Each path is a new rotation, seen through one point. The rows after it are directions, each followed by how far the rotation turns it, in degrees each step (0 if it stays put).
Each turn is a multiple of 5 degrees from 10 to 175, or 0.
Each row of a path follows its step; steps can be skipped.
Path 1:
step 0: [ -9   1 -10 -10 -29  21  34   6 -12  15 -19  56  21  13  -9 -17 -46  16
  10 -31  -2  53  45   5  17   1 -39  46 -41  22  24  15 -47  19 -23  -2
 -24 -28  52 -30  17 -16  36 -44   9 -27   7]
step 1: [ 11 -51  17 -30  -9   9  52 -21  26 -16  -7  28 -18   4  17 -46  18 -16
 -21  31   0 -35 -23  60 -11 -12 -23  43  14 -17  23   3   7  49 -11   1
 -21   5   6 -27 -40 -45  40 -29 -38   1  40]
step 2: [ -8   8  11  -7   5 -12 -30  72 -15 -19  22  -2  51  56 -10 -38  34 -48
   8  19  11 -17  11  43  14  36  21  10  35  -8  -6  49  -7  49  24  30
 -25   6  34  10  10  -6  26 -21 -19  22 -10]
step 3: [-15   1  -5 -28 -18 -11 -13  30   8  35 -27  78  59  12 -32 -47 -30   3
  32 -60   5 -10 -36  18  -3  -6  -6   8 -47  12  27   3  -9 -21   6  41
 -10  43   3  -3  19   9  11 -28 -15 -11  -4]
step 4: [ 36 -20 -37 -16   5  25  30  17 -28 -19 -16  88  37 -22  22 -16  -8 -12
 -26  29  18 -44  24  10  -8 -19 -31 -39  19   1 -22  -4  18  15  -4  16
   9  28 -22 -55 -37   1  15 -20 -11  -4  50]
step 5: [ 10  28 -11 -42 -12  36  -9  10 -28 -33  52   9  58 -11  13  14   6 -28
  -2   9  34 -17 -11  29  16  14 -33 -20   2  -3  14  -2 -46  40  42 -26
 -64 -22  49 -41  24  21  19   6  -6  28 -12]
step 6: [-23  -3 -17  -6  38  15 -17 -15  -2   1 -16   8  33 -23 -65 -63  28 -20
 -14 -44 -45 -33  -3  20  10 -25 -36  16 -30   7  61 -46 -11   1   9 -13
 -17  19  42   9  15  -5  43 -12 -11  14  27]
step 7: [-37   7   5  25 -10   5 -20   3 -28  20 -73  37  28 -27 -14  21  44 -18
 -23  43  -8   0  11  12  15  -9 -14  12  12  -9  -9  22   7  33  15  11
 -17  78  -4 -31 -43  -8  49  12   6  28  37]
step 8: [-23  -5  17  -7  -1  10   8  24 -22 -35 -13  77  11  46 -11  13  22  19
  14  23  35 -24 -30 -15  37  17 -25 -12 -13 -13  28 -15 -38  15  67   5
 -54   1   3  13 -11   9  -5  13  69  19 -29]
step 9: [ 24 -44 -15   9  21  41 -30  10  15   5  28  52  29 -12 -30 -46  21 -10
  25 -34  -1  23  39   5 -22 -24 -27  33 -16   0  15 -38  -8  13  65 -28
  13 -12 -49   6  -1   9  35 -14  41  -2  29]
Directions:
[-15   0  14 -15 -10  20  15   0   9   8   4   1  -9   6  -4   4  -5 -11
 -12  -7  -8  -5   0  -9  -3  -2  11 -11 -21  -7   8  -4  -4   5   9  13
   0  -1   4   0  -6   1 -11   4  -3   6  -2]  145
[  4   2   8 -11   3  -2  13   9  -4   5  -3  -6  -5 -14  -7   6   1   2
  -6   1  10   2   5 -18 -18  -3  -7  -5  16   6   8 -14  -5   2 -12  -4
   0   9  17  -2  11  11  17   6  -2   0  -5]  55
[  3   2  -2 -13  -9 -18  14  12  -3   4  13   2  -5  16   5 -11 -11   5
  -2  -1  -5   2   4   3   1  -6  11  14   1  -5 -14   2  -6  10 -16   3
   4  -4   0  -1   0  -8   6  -9 -20 -10 -10]  25
[-11   6  -5  -8  -7 -10 -14   9  -6  -5 -19 -17 -10  10  -2   1  16 -12
   2  -9  -5 -10  -9  -3   2  -1   2   8   6   1  10   4   6   0  -5  14
   6  19  -5  -2  -3   7   0 -10   1   1 -10]  80
[  3   9  10  -6   5  -5   1  -3 -10  -1   8  -1   5   5  11   0  15  -4
   2   2  11 -15  -7  -9  -2   2   7  -6  18  11   6   6 -19  12  12  -8
  -6 -12  -3  14 -12  -5 -13   1  -3  -3  -4]  115
[  0 -15   9   9  -4   2  -2  19   1   7   7  12   7   6   1   0   7   0
   5 -10  19  -8  -6   3 -17  -7  14  -2   5  -3  -8  -3  18  -7  11   9
   8  -2  -7  -2   9  -2   1   5   9 -14  -9]  60
